A state moves one step at a time under one of 6 hidden systems, and each row is a state written as 48 numbers. Each run below is a few steps of one system.
(in the rows, 128 means zero)
Solug, run 1 (6 x 48):
[[178 107 112 139 146  64 120 109 101 138 118 151  67  58  96 133 143 108
  186 188 108 116 122 121 153 135  95  55 126 106 133  93 105 119 127 138
  131 138 102 153 100 130 120 163 141  55 103 125]
 [163 155  98 147 155  74 108 102 105 142 102 141  62  58 101 147 142 123
  187 205 105 109 135 111 151 134 131  71 129 110 139  86  97 128 142 142
  114 101  89 152 108 143 146 148 123  58  94 138]
 [152 187 106 144 174  98  93 111 105 147  97 126  66  60 113 158 134 134
  170 204 109 117 143 107 154 138 163  99 135 116 155  91  95 122 156 143
  101  72  77 147 129 147 170 137 103  82  97 147]
 [125 208 106 132 177 129  87 121 103 152  96 123  87  86 126 164 128 144
  144 199 116 130 138 117 143 142 185 130 135 128 159 102 107 125 168 152
   96  46  79 133 145 143 180 116  85 108 109 149]
 [104 212 120 127 159 156  96 131 118 151  91 111 121 134 147 165 118 157
  119 166 130 144 140 127 130 141 188 162 149 139 166 129 123 129 158 155
  104  43 101 142 161 132 177 104  84 141 120 152]
 [ 98 189 136  98 149 185 108 138 130 146 104  98 157 180 151 152 113 158
   85 129 132 151 131 142 118 143 174 174 148 145 163 147 141 132 155 151
  117  66 132 142 178 123 173  83  96 178 130 143]]
deka, run 2:
[[129 105 189 108 119 208 127 161 153 114 146 142 156 210 141 100 127 141
   87  63 134 162 139 140  95  90 127 156 143 158 151 166 148 127  98 150
  125 148 184 128 156 105 124 131 138 160 166 116]
 [153 121 191 140 130 213 116 155 151 118 137 161 139 188 150 104 160 149
  103  90 130 151 152 108 109  69 128 153 156 153 155 147 124 121  92 147
   99 138 177 129 131 105 125 160 152 128 164 116]
 [177 129 184 161 143 196 112 143 143 117 125 167  93 150 155 108 178 154
  132 127 126 140 157  87 128  65 133 147 157 151 143 136  99 116  94 142
   88 130 148 121 111 108 132 178 154  94 145 115]
 [207 144 153 164 159 165 108 125 138 118 121 169  61 104 149 119 190 133
  157 163 126 127 156  82 142  74 138 136 149 151 126 113  83 118 109 135
   86 119 124 117  97 121 141 188 147  73 128 116]
 [206 149 135 171 154 123 109 106 127 121 108 157  51  79 143 131 180 127
  166 189 119 102 149  88 144 104 145 120 130 130 117 108  78 115 123 132
   86 115 106 120  89 138 137 173 135  65 119 123]
 [188 153 111 158 147  83 108  93 113 126  99 136  47  65 133 149 159 125
  171 209 114  93 141  97 148 133 138 100 123 119 117  98  93 124 134 126
  111 117  96 127  88 138 145 154 128  69 105 119]]
fafi, run 3 (6 x 48):
[[157  64 174 100 101 131 156 135 151 104 161 138 151 170 129  89 121 107
  109  73 128 140 117 150 109 114  85 118 106 145 108 146 144 133  93 133
  161 192 185 126 118 117  99 148 169 137 164 105]
 [121  74 169  97 102 171 151 146 143 110 151 144 170 209 128  95 113 119
   88  49 131 157 127 158 102 112  95 139 131 145 136 159 159 126  99 136
  151 171 185 131 143  99 102 124 152 160 154 111]
 [ 95 106 166  88 124 186 137 152 147 126 140 143 185 214 118  98 107 130
   86  53 137 174 130 160  94 107 119 150 138 158 153 156 159 128 118 147
  132 135 173 145 170 109 122 105 135 177 155 133]
 [ 80 141 152  91 143 191 112 156 145 145 125 122 179 205 122 122 106 139
   85  71 133 172 135 153 101 110 141 158 149 156 171 155 151 123 137 156
  114 101 158 151 176 113 148  98 112 180 146 140]
 [ 78 176 139 111 157 190 108 155 132 157 110 122 165 176 127 141 108 150
   90 105 131 170 137 138 116 121 167 162 163 146 182 143 141 126 150 162
  105  68 142 150 174 122 166  99  92 165 128 154]
 [ 99 208 126 120 164 173  99 139 116 158  94 114 137 144 141 162 118 159
  112 155 124 149 136 130 134 138 181 161 159 140 177 127 130 124 154 160
  105  49 112 151 164 127 174 104  86 143 123 152]]
piz, run 4 (6 x 48):
[[110 142  83  69 118  48 147  90 106 126 117  75 139 111 122 158  80 115
  119 161 133 109  88 170 131 210 127 109  90 114 101 118 151 133 167 128
  175 120 120 129 134 144 153  83 118 151 114 134]
 [141 165  85  96 124  66 129  87 103 125 103  72 113 102 149 168  99 129
  115 188 131 104  96 150 140 209 155 128  98 109 103 116 136 129 168 128
  161 103  97 126 126 142 164  88 112 141 111 134]
 [147 190  85 121 134  92 122  86 108 123  99  81  92 102 165 167 123 144
  122 203 136  97 104 123 139 185 170 144 104 115 107 120 108 128 169 124
  128  85 101 116 120 149 171  98 106 134 109 128]
 [160 199 105 131 154 127 105 100 115 126  90 100  83 105 162 162 144 147
  122 208 137 104 130 110 144 154 184 165 109 126 117 122  90 123 152 132
   94  70 100 109 124 146 183 120 109 116 112 136]
 [170 198 122 140 161 158  97 112 126 130  90 123  76 113 166 154 168 153
  128 195 137 115 146  97 141 124 190 161 131 137 135 120  84 123 149 139
   78  63  94 111 122 137 175 128 109 110 116 130]
 [174 184 150 159 164 190  96 128 138 129 101 144  78 131 165 141 173 160
  120 169 137 132 160  85 126  94 175 173 152 149 145 129  82 118 129 144
   69  79 112 119 132 123 165 145 118 103 131 128]]
fafi, run 5 (6 x 48):
[[170 134 138 165 174 120  95 129 112 138 113 181  59  67  92 125 158 122
  187 178 108 136 155 103 143  85 120  77 153 132 157  98  93 117 135 145
   84 106  96 152 108 129 135 176 127  53 114 145]
 [198 123 150 155 155 133 108 127 125 129 123 173  60  86 121 114 181 132
  173 174 116 124 161  93 145  82 122 110 138 137 137 103  88 120 109 134
   91 125 107 130  92 121 130 191 144  55 121 117]
 [214 114 157 162 136 138 122 122 132 108 127 155  70 104 153 113 183 131
  156 166 124 118 147  89 140  82 122 123 132 140 108 115  85 131  98 127
  101 153 131 109  85 120 129 186 160  72 140 103]
 [206 103 172 155 112 147 140 120 143  99 144 146  94 125 170 106 169 142
  133 141 141 121 134  90 131  94 118 151 126 139  84 131  95 136  95 122
  118 167 156  92  92 124 125 181 171 107 156  95]
 [192  97 165 120 101 149 152 121 145  95 154 121 129 162 183 103 150 141
   96 117 151 119 117 113 119 107 118 153 114 148  81 148 114 137 103 129
  134 175 172  94 103 125 128 158 168 140 160  89]
 [155  98 166 100  92 151 151 121 147 100 146 112 148 191 167 106 129 145
   76  84 147 133 105 140 104 129 123 169 112 144  99 159 139 141 102 128
  153 170 182  99 119 129 126 126 156 167 164  99]]
Nadi, run 6, 6 rows:
[[170 137  92 110 110  59 145  80 102 110 109  86  89  97 163 160 123 128
  133 197 137  87  95 135 138 193 131 121  89 103  84 119 126 132 145 115
  151 132 109 113  95 140 139 115 123 125 111 111]
 [143 152  95  95 112  63 143  81 102 114 113  79 114 121 160 156 103 128
  109 177 143  97  90 148 136 204 142 135  90 113  89 122 136 136 155 128
  155 117 113 115 121 143 155  92 112 152 119 128]
 [118 162 100  75 119  82 138 102 115 125 115  71 138 139 144 163  85 128
   98 151 147 120  91 165 124 199 153 142  95 126  98 131 144 135 166 135
  162 105 118 128 149 143 170  68 108 176 134 135]
 [ 85 154 104  69 129 115 134 110 126 134 113  76 162 165 130 149  81 135
   79 123 141 134 101 168 117 178 157 153 108 130 126 143 153 134 170 145
  156  89 139 140 165 140 161  64 102 191 127 141]
 [ 70 155 123  72 130 154 126 137 135 134 113  89 188 191 130 146  80 140
   78  98 136 151 112 165 106 155 150 157 131 133 154 148 161 137 162 149
  138  92 152 151 176 121 156  63 100 196 135 147]
 [ 60 144 141  87 135 180 116 154 142 146 127 113 191 191 109 123  89 136
   81  72 131 161 125 160 103 130 138 151 145 146 167 151 160 129 152 157
  129 102 149 155 185 115 147  81 110 186 131 154]]
Solug, run 7, 6 rows:
[[149  88 191 121 111 191 136 149 159 106 147 142 149 202 158  99 144 135
   99  77 137 149 136 131 101  82 109 151 141 154 131 152 134 131  86 143
  131 169 184 116 130 108 110 149 151 140 167 102]
 [153  69 191 128 116 169 142 150 151 107 154 161 138 178 129  84 145 122
  122  75 126 156 144 133 104  79  87 112 143 143 140 150 137 126  83 147
  134 178 179 134 126 102  99 162 164 121 155 103]
 [161  69 174 129 128 132 130 151 136 121 157 177 119 143  94  90 139 108
  153  89 114 148 138 130 121  77  71  83 133 141 147 121 134 119  86 145
  142 180 163 152 124 105  90 174 166  98 140 123]
 [160  73 151 135 146 107 124 138 121 137 148 176 104 104  70 101 136 101
  177 117 111 150 138 127 134  93  70  55 139 129 143 104 135 121 112 147
  132 162 124 167 118 112 104 172 157  70 115 131]
 [151  96 129 135 162  76 118 132 107 157 137 168  82  71  61 120 127 102
  191 155 102 144 139 124 142 119  85  35 137 123 152  91 125 121 132 156
  124 142 103 177 117 125 122 169 142  63 101 145]
 [142 126 109 130 169  69 104 117  95 159 118 160  85  56  69 142 125 107
  192 175  97 140 134 135 153 139 109  51 140 120 155  83 124 123 150 150
  133 113  85 175 123 133 134 145 125  65  96 154]]
Nadi, run 8 (6 x 48):
[[124  89 123  73  88  84 162 115 132 106 150  96 159 162 123 111  84 113
   86  86 138 121  79 175 114 170 107 127  84 137  89 144 157 132 140 129
  182 169 158 120 132 130 125  92 151 170 143 113]
 [ 86  88 111  63 106  85 157 125 122 122 142 105 187 162  90 114  70 103
  100  87 134 133  96 176 111 172  94  92 100 127 111 139 172 131 147 135
  181 152 156 155 153 122 122  84 139 164 134 136]
 [ 63  94 109  74 123  91 139 133 113 139 132 121 185 151  73 123  63 105
  115  88 122 146 100 184 118 163  96  91 115 120 145 133 180 122 160 141
  166 131 144 175 165 118 120  72 120 161 118 150]
 [ 52 116 109  95 144 106 124 146 116 155 124 130 166 143  57 131  77 105
  128  94 114 162 118 164 120 152 110  88 136 128 171 127 169 119 153 147
  147 112 129 185 179 117 130  88 106 144 117 165]
 [ 64 141 115 106 166 128 105 149 114 170 116 153 153 121  67 130  90 111
  144 111 108 166 142 151 128 125 124  90 158 133 191 120 158 116 153 154
  119  94 111 178 182 116 135 105  97 134 108 174]
 [ 91 165 132 132 174 153  94 153 113 174 107 151 134 113  90 142 118 133
  153 136 109 168 155 135 136 102 132 102 176 141 205 115 144 121 141 160
  103  72  96 175 168 119 145 126  98 108 107 164]]
deka, run 9 (6 x 48):
[[102 173 157 134 168 205  91 162 132 169 112 151 138 162 122 135 137 155
  118 121 120 176 159 116 125  83 151 140 181 151 196 131 130 122 131 166
   80  76 127 164 167 118 158 135 104 135 127 155]
 [127 202 149 145 163 206  91 144 132 146 101 137 120 151 152 149 151 155
  116 154 124 145 160 102 126  96 179 167 173 146 183 131 113 117 135 152
   72  60 114 136 149 119 171 131 100 129 130 144]
 [158 203 138 144 159 180  94 121 134 131  87 120  94 131 165 152 162 160
  113 177 131 130 151  97 131 113 192 179 146 145 144 131  92 124 141 142
   77  62 105 120 138 130 180 129 103 122 123 141]
 [172 189 126 134 142 153 110 108 123 121  99 110  85 127 189 151 157 157
  109 185 144 107 136 103 133 139 189 183 116 142 107 129  90 128 147 133
   91  80 106 103 115 140 180 118 116 129 128 128]
 [183 166 117 122 121 120 133  88 125 102 105  90  91 125 191 153 155 146
  102 190 152  95 117 104 138 164 162 177 102 135  86 134 102 128 137 120
  117 106 116  88  97 143 159 121 121 132 130 107]
 [185 140 118 118  93  94 150  81 119  99 122  87  97 126 182 142 142 130
  109 180 147  88 103 118 133 176 141 159  95 122  73 131 115 138 133 111
  142 140 124  93  87 136 138 123 133 137 134  98]]
siso, run 10, 6 rows:
[[102 213 102 129 173 135  92 124 106 161  95 120 110  99 116 165 111 145
  139 174 124 147 136 132 136 144 183 137 146 129 172 114 119 126 167 161
  101  43  88 145 164 145 177 109  78 121 106 159]
 [132 203  88 128 166 103  94 113 103 153  87 109  83  78 124 161 125 141
  148 199 112 117 131 120 151 162 175 122 130 120 148 102 110 128 169 148
  112  53  76 144 143 148 179 120  97 101  95 151]
 [161 183  89 138 154  76 107  92 101 136  90 113  70  61 135 163 136 137
  153 221 117  93 119 118 151 156 161 108 121 109 129  97  98 122 153 135
  119  84  85 136 113 151 163 132 101  91  96 136]
 [180 153 102 144 135  77 126  87 105 125  99 116  56  62 132 159 153 128
  162 214 122  88 125 105 152 156 129 107 110 104 110 100 102 126 134 117
  121 113  90 126  86 147 132 143 122  80 106 120]
 [204 117 118 153 116  71 141  93 114 111 121 129  59  76 140 134 160 113
  171 199 122  94 118 105 150 140 109 100 103 113  98 106  98 124 117 115
  132 150 102 124  80 137 117 162 147  81 118 106]
 [203  90 141 150 114  87 149 113 117 108 141 143  76  87 138 119 158 116
  162 157 121 110 125 111 141 128  94 101 113 123  94 112 110 132 104 123
  136 177 124 119  84 119 108 174 163  76 127  99]]
siso, run 11 (6 x 48):
[[213 114 146 163 137 125 117 117 125 109 135 166  58  84 138 116 180 129
  172 169 124 114 145  88 141  92 111 103 127 134 114 112  88 120 105 132
  106 141 120 121  90 121 118 184 153  61 128 110]
 [190  80 162 155 142 120 125 129 127 122 143 181  75  94 106 102 158 120
  176 135 117 133 140 107 144  84  91  86 136 147 131 111 109 123  98 141
  119 168 130 145 100 115 113 192 164  56 130 117]
 [159  73 163 136 142 128 132 147 126 130 148 185 106 119  84  97 142  99
  167  98 107 153 141 132 124  83  77  72 142 138 150 117 131 122  95 150
  127 175 146 159 125 112  96 174 161  80 132 124]
 [108  59 155 112 130 126 135 149 130 131 139 170 142 143  67  89 112  94
  153  75 110 157 139 152 119  97  68  64 146 128 163 124 152 120 106 139
  144 168 154 173 140 104  93 144 152 112 130 135]
 [ 73  68 135  95 128 117 141 150 126 135 143 158 173 160  60 105  85 102
  132  66 120 161 120 165 104 119  78  74 140 124 166 131 171 119 131 141
  153 154 155 185 165  98 109 109 135 138 132 146]
 [ 54  96 116  80 131 112 139 146 132 138 134 126 188 169  75 119  69 102
  111  80 115 156 112 174 108 140  91  87 127 124 152 136 176 118 145 134
  162 133 156 181 173 110 125  83 120 166 128 151]]
piz, run 12, 6 rows:
[[139  48 137  93 100  85 157 132 131 109 160 132 151 146  93  94 102  98
  125  77 126 133 103 168 118 138  70  82  98 130  99 133 152 124 113 138
  177 193 157 140 127 119  99 128 160 139 141 121]
 [138  61 109  79 104  48 163 106 117 106 152 119 132 118  93 115  94  91
  138 114 126 124  99 168 127 163  79  74  92 116  93 113 149 128 128 126
  188 188 139 138 118 126 105 119 150 123 132 112]
 [138  96  94  91 108  31 153  95 104 123 133 110 120  94  99 139  93  96
  156 154 121 110  92 165 132 178  89  68  89 106 103 113 148 127 145 123
  180 154 121 144 113 134 120 112 135 115 110 124]
 [140 132  84 103 130  30 138  88  92 139 113  99 100  75 102 154 102 107
  157 185 121 109  91 158 140 189 112  73  95 100 110 103 139 125 155 136
  162 120 100 147 113 140 135 109 120 106  94 136]
 [130 166  83 114 142  57 116  96  91 145 100 104  91  73 110 167 107 122
  155 208 117 113 104 138 148 190 145  96 108 109 137  96 126 120 166 144
  147  81  77 145 128 146 158 108 103 106  90 143]
 [119 195  89 119 159  88 100 109  95 150  89 105  90  75 122 169 112 134
  146 203 121 115 120 133 151 167 171 118 113 121 139 100 116 117 177 149
  119  54  74 142 143 152 172 109  97 111  98 159]]

Name the system that made each run.
run 13, 3 rows:
[[135 104 140 138 166 112 106 142 111 160 129 180 103  88  65 122 123 104
  187 138 101 154 148 126 144  97  86  50 158 127 171  96 135 116 127 152
  117 135 111 181 138 115 122 159 139  73 113 146]
 [117 126 118 124 170  92 101 138  96 168 122 164 102  68  57 130 112 104
  189 154  96 158 136 130 143 120  96  54 152 123 173  89 131 117 148 157
  121 107  88 182 145 121 134 149 118  75  96 159]
 [109 148  89 116 164  77 103 128  92 172 113 150 105  66  63 148 103 110
  175 160 100 147 129 143 145 152 121  64 131 123 168  97 139 117 160 155
  127  89  76 169 153 131 142 119 109  94  89 164]]

Solug
run 14:
[[168  61 172 122 121 124 138 142 137 111 157 168 113 141  97  87 142 109
  151  87 115 147 137 138 120  87  70  86 135 138 130 130 130 130  86 140
  145 189 159 133 114 111  96 171 167  93 141 114]
 [181  70 152 129 139 102 133 133 124 128 150 176  93 100  82  99 144  97
  172 114 107 145 137 128 131 100  74  59 128 135 130 106 123 128 107 142
  138 180 130 147 109 115 104 176 165  69 127 122]
 [171  91 126 144 155  85 119 122 113 142 134 172  83  69  76 122 143 106
  193 159 100 133 138 127 142 105  87  44 133 122 144  93 117 119 125 146
  130 146 109 169 110 126 118 165 147  54 109 133]]

Solug
run 15:
[[104  88 161  87 101 164 154 149 143 117 148 131 179 210 117  99 107 122
   82  53 134 154 113 164 100 117 102 139 129 142 138 156 161 126 112 138
  150 161 186 141 159 104 118 113 140 171 159 118]
 [123  87 187 104 121 183 137 157 151 120 146 149 166 203 119  88 119 125
  100  51 132 163 140 147  98  92 106 136 147 158 154 152 150 129  97 149
  130 161 178 141 147 101 108 135 152 145 161 118]
 [142 104 191 139 132 205 118 157 152 128 139 171 133 183 127  94 154 140
  121  77 120 163 153 117 107  63 109 133 161 158 164 144 126 124  88 152
  106 144 171 143 139 104 116 156 153 124 155 114]]

deka
run 16, 3 rows:
[[127 145 107 132 173  88  97 130 100 167 108 154  82  53  64 142 128 113
  190 176 107 143 142 127 151 136 118  62 141 122 174  84 119 125 154 158
  118  95  75 175 136 138 140 145 116  70  95 164]
 [138 127  97 126 159  54 117 114  92 153 117 144  87  46  67 145 111 107
  184 177  98 132 122 139 149 155 109  40 126 112 149  89 130 122 150 149
  140 112  78 167 123 133 137 138 125  71  91 152]
 [143 105  95 115 127  28 136 107  96 137 125 123  98  67  77 145 109  97
  177 175 114 121 109 154 140 168  86  52 112 112 124 100 140 128 148 137
  166 140 103 164 117 133 125 124 132  89 100 136]]

siso
run 17 (3 x 48):
[[ 83  87 145  81 110 140 156 142 136 124 143 129 194 196 108 106  88 124
   82  60 130 155 111 171 103 126 100 119 129 136 136 148 167 123 127 140
  156 152 177 158 168 106 113  99 142 185 148 131]
 [ 93  93 170  94 118 177 137 158 146 130 150 149 185 202 107  91 110 124
   88  50 125 168 130 158  93 100 103 132 146 150 156 148 155 120 113 153
  138 151 176 153 167  99 112 118 140 165 155 132]
 [122 105 182 115 142 204 114 166 152 131 132 160 158 196 114  98 137 135
  108  66 121 168 153 132 103  76 116 137 161 156 174 153 142 121 105 154
  111 135 167 150 161 103 121 138 138 144 149 131]]

deka
